Some points:
-1.21/1.59/1.85/-1.15/-0.39/-1.91/1.16/1.36/-1.60/-0.42/2.13/-1.29/1.06/0.56/-0.28/0.10/-0.16/0.95/-1.41/-1.36/-0.33/-0.65/1.72/0.45
0.01/1.17/0.23/0.46/1.17/0.65/-0.19/0.68/0.48/0.72/-1.07/-0.01/-0.23/0.75/-0.23/1.76/0.17/-0.81/-0.20/0.43/1.77/-0.71/0.03/-0.77
0.49/-0.91/-0.78/0.62/-1.08/-0.96/-0.11/0.60/0.23/0.25/0.87/0.21/0.72/0.39/0.60/1.17/0.88/-0.75/-0.80/0.38/-0.11/0.52/-0.40/0.99
2.18/-1.02/0.33/2.32/-1.23/-0.21/-0.51/0.58/-0.44/0.00/0.42/-0.33/-0.22/1.41/-1.42/-1.29/-0.33/-0.09/-0.11/1.85/0.18/1.10/-0.66/-1.79
1.24/1.45/0.19/0.43/1.22/0.70/-1.47/-1.21/0.68/-1.24/2.55/-1.34/-0.15/-1.48/0.09/0.23/0.45/0.19/1.30/0.00/0.27/1.52/0.10/0.43
0.71/-0.14/1.14/-0.54/0.25/-1.02/1.05/0.32/-0.34/1.57/0.58/2.24/2.26/-0.87/-1.57/0.41/0.65/-0.38/-1.10/-0.09/2.49/1.39/-2.49/0.78
0.27/0.72/-1.06/-0.62/-2.67/0.97/-1.51/-1.32/0.36/0.11/-0.20/-0.60/0.99/1.30/0.27/0.14/-0.99/-0.80/0.06/-1.17/1.29/-0.20/-0.72/0.24
0.60/-1.71/-0.61/-0.56/0.70/-0.35/-0.15/2.44/-0.24/-0.05/0.22/0.09/0.90/0.04/1.78/0.23/-0.03/-0.82/0.61/-0.50/0.84/0.51/-0.01/0.57
0.75/1.21/-0.23/1.45/0.24/0.83/0.24/-0.82/-0.40/1.09/-0.28/1.08/1.71/1.17/0.85/2.31/0.89/0.89/0.14/0.24/-2.71/-0.60/-0.84/0.90
-0.89/-1.37/-0.92/0.62/-1.65/0.26/-1.51/0.73/0.09/0.02/0.62/0.27/-0.43/-1.26/0.80/0.98/-0.02/0.98/-0.17/-0.18/0.80/-0.76/-1.08/0.28
0.71/-0.47/0.20/0.13/-0.57/-0.95/0.62/0.47/0.96/0.98/-0.82/-2.67/-0.64/-1.67/-0.78/0.31/-0.03/-1.28/-0.27/0.83/-0.11/-2.13/-0.61/-1.61
0.30/-0.35/-0.33/1.50/0.30/1.31/1.84/-0.62/-1.66/-0.55/0.45/-1.32/1.80/0.80/0.81/-0.79/-1.40/0.46/-0.51/1.87/0.65/0.35/-1.21/0.64
-1.07/0.66/0.03/-1.75/0.83/1.08/-0.36/0.52/1.12/0.61/0.79/0.81/0.78/-0.64/0.45/-1.15/-0.26/-1.31/-0.80/0.46/-1.05/0.95/-0.12/-0.93
-0.84/1.24/1.86/0.46/0.05/0.08/-0.68/0.52/0.53/0.77/0.10/0.89/-0.09/-0.39/1.87/-1.75/0.03/-0.99/0.17/0.60/-0.35/0.36/1.14/-0.82
-1.09/-1.08/-0.33/-0.74/1.16/-0.62/0.13/-1.46/-1.81/-0.49/0.80/0.09/-1.00/-0.33/-1.71/-0.11/-0.74/-1.11/1.17/0.35/-0.97/-0.33/-0.36/-0.39
1.14/-0.40/0.08/-0.05/-0.92/1.62/0.79/1.32/-0.13/-0.82/0.52/1.80/-0.35/0.86/-0.29/0.11/1.18/-0.05/1.71/-1.58/-0.06/-1.99/-0.02/0.33
0.42/1.62/-0.93/1.57/0.05/1.53/1.40/1.35/0.02/-1.61/-1.40/-0.19/-1.48/-1.01/-0.40/-0.74/0.23/-0.81/-0.56/-0.89/-1.02/-0.49/0.49/1.80
0.43/-1.53/0.07/0.81/-0.22/0.27/-0.89/-0.24/-0.23/-0.20/-1.25/0.52/0.70/0.06/0.08/-0.30/-1.08/0.88/-1.70/-0.47/-1.36/-0.86/-0.31/0.44
-0.56/1.33/0.74/-1.55/-0.07/-1.85/-0.48/-0.72/-1.93/-0.79/-0.51/0.94/-2.34/0.04/0.82/0.47/0.23/-0.10/0.04/1.20/-0.62/-0.66/-1.04/1.39
1.17/-1.33/-0.15/-1.73/-0.67/0.46/0.13/-0.76/-0.16/1.30/-0.43/-1.75/-0.61/0.83/1.52/-1.58/-1.05/0.36/-0.39/0.09/0.07/0.52/0.75/2.26
-1.44/-1.47/0.80/1.24/-0.37/0.60/0.09/0.64/1.24/-1.08/0.60/0.49/-0.50/0.64/0.21/1.01/-1.09/-0.13/0.23/0.14/0.50/-0.92/0.13/0.65
-1.52/0.59/0.04/-0.99/-1.13/0.25/0.34/1.07/-0.10/0.19/-1.27/0.09/0.68/-0.87/0.47/0.52/0.37/0.40/1.55/0.86/-1.29/2.53/0.90/-0.69
-0.66/-0.34/-0.66/0.29/0.31/-0.75/0.97/-2.81/-0.21/0.90/0.14/0.93/-1.03/-0.95/-0.97/-0.37/0.14/-0.33/0.97/0.78/0.51/-1.06/-0.26/0.37
1.70/-0.03/-0.17/-1.45/0.94/-0.26/-1.11/-1.39/0.75/-1.66/-0.66/0.51/1.49/-1.62/-0.79/0.11/-0.18/-0.07/0.77/0.16/-0.58/0.51/1.37/-0.68
-0.55/0.26/-2.08/0.53/0.34/-0.84/-1.13/1.53/0.70/2.03/-1.00/0.78/-1.24/-0.33/-1.92/-0.07/-2.03/1.29/0.73/-1.70/-0.09/-0.37/1.66/1.01
-1.23/1.15/0.15/-1.06/-0.13/0.26/0.95/-0.61/1.49/0.62/0.85/-0.80/0.10/1.55/-0.47/-0.95/0.92/-0.70/-0.29/0.36/-0.34/1.44/0.76/0.58
-0.14/0.23/0.51/0.59/-0.39/-0.55/1.63/-1.91/-1.33/0.27/-0.11/0.77/-1.32/-1.61/1.03/-0.22/-1.29/-0.35/0.51/-2.52/0.37/0.83/-0.79/-1.69
1.10/-0.72/1.27/0.53/-0.17/-2.13/0.85/-0.05/1.19/-0.26/-1.15/-0.88/-0.78/2.04/0.55/1.34/-0.13/1.29/-0.95/0.28/2.02/1.00/0.14/-1.54
0.09/-1.56/0.20/0.42/0.18/2.24/-0.99/-0.46/-2.18/0.47/-1.03/-0.38/-0.79/-0.06/-0.53/0.85/1.60/0.44/-1.94/-1.09/0.21/0.32/1.42/0.58
-0.96/-0.20/-1.92/1.63/1.23/-0.95/-1.20/-0.09/-0.72/-0.39/-1.12/-0.58/0.46/1.63/0.33/-0.97/1.44/-0.74/-0.16/-1.33/-0.28/-0.70/-0.08/-1.10
-0.21/0.37/1.82/-0.50/0.32/0.01/-0.48/-0.65/2.13/-1.87/0.17/-0.59/1.48/-0.84/-0.77/-0.77/0.94/1.08/2.14/0.21/-0.79/-0.21/0.46/0.46
-0.92/0.57/0.28/-1.48/1.33/-0.12/0.00/-0.24/0.27/-0.23/0.00/-1.03/-1.50/-0.71/-0.47/-1.50/0.72/2.06/0.33/0.25/-0.48/0.01/-2.46/-0.16
-0.57/1.08/-1.14/-1.00/-0.13/-0.20/0.26/0.46/-0.66/-0.38/0.93/1.52/0.72/-0.69/0.23/-1.12/0.02/1.02/-0.36/0.86/0.89/-1.42/2.32/-1.41
0.55/-0.60/-0.47/-0.43/1.17/0.57/0.31/0.75/1.89/0.11/-0.43/-0.28/-1.14/1.26/-0.15/1.65/-0.08/-0.67/-0.71/0.68/-0.29/0.21/0.07/-1.59
Along one direction, these points spread out more than along any other. Take the direction at right angles to it along which they spread out most. Go by this last direction. How many in every 100 of the points above lie lower along it than each point below? Answers are rounded to whole numbers. More than half of the points above lie lower than the first one.
0.75/1.21/-0.23/1.45/0.24/0.83/0.24/-0.82/-0.40/1.09/-0.28/1.08/1.71/1.17/0.85/2.31/0.89/0.89/0.14/0.24/-2.71/-0.60/-0.84/0.90 32
0.09/-1.56/0.20/0.42/0.18/2.24/-0.99/-0.46/-2.18/0.47/-1.03/-0.38/-0.79/-0.06/-0.53/0.85/1.60/0.44/-1.94/-1.09/0.21/0.32/1.42/0.58 9
1.70/-0.03/-0.17/-1.45/0.94/-0.26/-1.11/-1.39/0.75/-1.66/-0.66/0.51/1.49/-1.62/-0.79/0.11/-0.18/-0.07/0.77/0.16/-0.58/0.51/1.37/-0.68 50
-0.89/-1.37/-0.92/0.62/-1.65/0.26/-1.51/0.73/0.09/0.02/0.62/0.27/-0.43/-1.26/0.80/0.98/-0.02/0.98/-0.17/-0.18/0.80/-0.76/-1.08/0.28 18
0.42/1.62/-0.93/1.57/0.05/1.53/1.40/1.35/0.02/-1.61/-1.40/-0.19/-1.48/-1.01/-0.40/-0.74/0.23/-0.81/-0.56/-0.89/-1.02/-0.49/0.49/1.80 3
1.17/-1.33/-0.15/-1.73/-0.67/0.46/0.13/-0.76/-0.16/1.30/-0.43/-1.75/-0.61/0.83/1.52/-1.58/-1.05/0.36/-0.39/0.09/0.07/0.52/0.75/2.26 41
1.10/-0.72/1.27/0.53/-0.17/-2.13/0.85/-0.05/1.19/-0.26/-1.15/-0.88/-0.78/2.04/0.55/1.34/-0.13/1.29/-0.95/0.28/2.02/1.00/0.14/-1.54 94
-0.92/0.57/0.28/-1.48/1.33/-0.12/0.00/-0.24/0.27/-0.23/0.00/-1.03/-1.50/-0.71/-0.47/-1.50/0.72/2.06/0.33/0.25/-0.48/0.01/-2.46/-0.16 47
0.01/1.17/0.23/0.46/1.17/0.65/-0.19/0.68/0.48/0.72/-1.07/-0.01/-0.23/0.75/-0.23/1.76/0.17/-0.81/-0.20/0.43/1.77/-0.71/0.03/-0.77 56
0.71/-0.47/0.20/0.13/-0.57/-0.95/0.62/0.47/0.96/0.98/-0.82/-2.67/-0.64/-1.67/-0.78/0.31/-0.03/-1.28/-0.27/0.83/-0.11/-2.13/-0.61/-1.61 68
